Each row has a name. Each piece below is followed by the name of the row it came from, unless a question asks for something else. Each question is about the rows just above it. Places in a row count from 0.

nalez: [ -8.7   5.4   6.8 -17.4   8.9  -3.1 -21.7   2.9   1.5  -6.1   3.1  -3.2
   4.8  -4.1   2.3]
Dupun: [ -3.3  47.9  39.3 -18.2 -38.6  27.1 -83.6 -71.7  28.8 -41.5 -19.4 -37.0
 -14.0   5.0 -52.8]
Funi: [ -8.1  39.1  41.2 -12.6 -42.5  27.1 -75.4 -83.5  29.5 -49.7 -30.4 -34.1
 -13.8  16.8  25.7]
Bug: [ -5.9  53.9  49.9 -24.2 -42.7  26.6 -93.4 -78.3  26.2 -50.5 -31.6 -42.9
 -26.0   9.2 -47.3]
Fug: [  6.7  39.7  51.1 -54.2 -49.0  27.3 -40.2 -83.5 -56.9 -20.1 -15.4 -34.1
 -16.4 -13.1 -30.7]
Ket: [ 35.4  39.4 -34.2 -50.7 -32.4  36.2  -9.9 -82.2 -61.2 -21.4  -4.0 -50.5
 -13.2  -5.5 -50.2]
tar: [ 25.6  34.2  63.5 -54.3 -56.9  25.1 -44.9 -74.4 -11.8 -23.2 -18.1 -49.9
  -4.7  -9.8 -43.9]
[-61.2] is at row and place
Ket, 8
Row and place of [6.8] in the named rows:
nalez, 2
Where in the named rows is [-9.8]?
tar, 13
Row and place of [-75.4] in the named rows:
Funi, 6
Where in the named rows is [-30.7]?
Fug, 14
[25.6] is at row and place
tar, 0
Where in the named rows is [-83.6]?
Dupun, 6

Goko: [-23.6 -19.4  24.9  19.4  93.9 -27.5  -4.2 -18.0  28.3 -16.1 -13.2  43.7
 -23.9  38.2  -7.7  90.3  18.4  89.8  11.9  -0.5  22.7]
vud: [ 20.2  22.7  51.3 -50.9  19.9  16.1  24.2 -19.0  23.3  18.3  19.8 -30.2
  29.1  15.2 -22.6  64.1 -56.7  -7.8  22.5 -33.5   8.9]
guka: [ 18.4   2.4 -10.5  13.0 -78.5   3.3  10.7  21.0 -31.0  -7.1  20.3  16.1
 -24.6  13.2  20.0 -60.0  14.7 -38.8  17.3  26.0  17.0]
ner: [-41.2   5.7  45.9 -36.7 -16.6  -5.1   4.6 -56.4  -5.1   3.3 -38.7 -14.0
   1.8  21.7 -31.1  11.0 -40.9 -34.4   1.8 -56.3   3.7]
bav: [-23.6 -19.4  24.9  19.4  93.9 -27.5  -4.2 -18.0  28.3 -16.1 -13.2  43.7
 -23.9  38.2  -7.7  90.3  18.4 -36.2  -5.3 -60.2 -16.1]
Dag: [ 18.1  -1.1 -42.3  17.3  48.5  14.5 -17.4  30.8  22.9  11.7   6.9 -15.8
  35.9 -45.1  16.0  10.0  19.8  39.7 -30.6  18.6 -32.9]
Where in the named rows is [-14.0]?
ner, 11
[8.9] is at row and place
vud, 20
Where in the named rows is [15.2]?
vud, 13
[19.9] is at row and place
vud, 4

nute: [ 41.4  -9.1  30.3  17.6  91.3 -59.7  14.8  -1.2 -39.0 -39.5 -14.8 -15.3
 -63.7   1.4  39.7   4.6   9.0  43.5 -22.1 -13.8 -34.0]
leru: [  8.4 -12.0  35.3  -2.3 -51.7   7.2 -19.5 -30.4   5.4  15.6  29.2  -9.0
  -3.1 -15.6 -11.8  91.2 -25.0  -0.8 -11.9 -36.6 -26.5]
Kavi: [ 21.8   5.0 -20.6 -20.3  25.5  -2.2 -33.1  10.2  13.9 -40.8 -66.5  10.1
 -34.3  20.8   2.9 -62.5  63.5 -58.4  12.6  19.2   7.5]
zon: [ 55.5 -25.6 -71.8   1.9  41.8  -3.4 -26.4  17.4  35.7 -39.8   2.8 -30.8
 -27.3  -8.3 -25.4  47.7  48.2  33.9  -4.4  59.0   2.1]
kuzi: [-14.7 -24.7   8.1   6.6  -1.4 -22.5  21.8  -1.1  -8.7  -7.8 -16.9  13.2
   7.5  22.8   7.4  -1.2 -14.6  -5.6 -25.5   6.4  24.4]
poka: [ -4.3 -30.9  17.7  19.3  41.8 -33.3  21.2  -6.5   1.3   4.2  14.6   5.8
  -5.7 -27.2 -10.6  -0.3 -11.7 -18.4 -30.9  -7.0  12.6]
[1.3] is at row and place
poka, 8
Where in the named rows is [-26.4]?
zon, 6
[91.3] is at row and place
nute, 4
Where in the named rows is [22.8]?
kuzi, 13
Row and place of [-4.4] in the named rows:
zon, 18
[-27.3] is at row and place
zon, 12
[-11.9] is at row and place
leru, 18

rava: [ 22.0  11.5   3.3  24.2  43.7  11.8 -17.1  19.1  -3.8]
fozi: [ 17.7  18.8 -26.2 -51.2  -1.9   8.1   9.6  42.7  -3.5]
rozut: [ 66.1  45.5 -43.7  -8.9  87.0  43.9 -55.4  83.6 -42.8]
vogin: [-29.5 -12.7   9.1 -40.9 -52.0 -43.9  57.4 -22.5  50.3]
Soter: [-32.6 -18.3  22.8 -15.6  50.4 -44.1 -35.2 -35.1  52.7]
[50.3] is at row and place
vogin, 8
[-35.1] is at row and place
Soter, 7

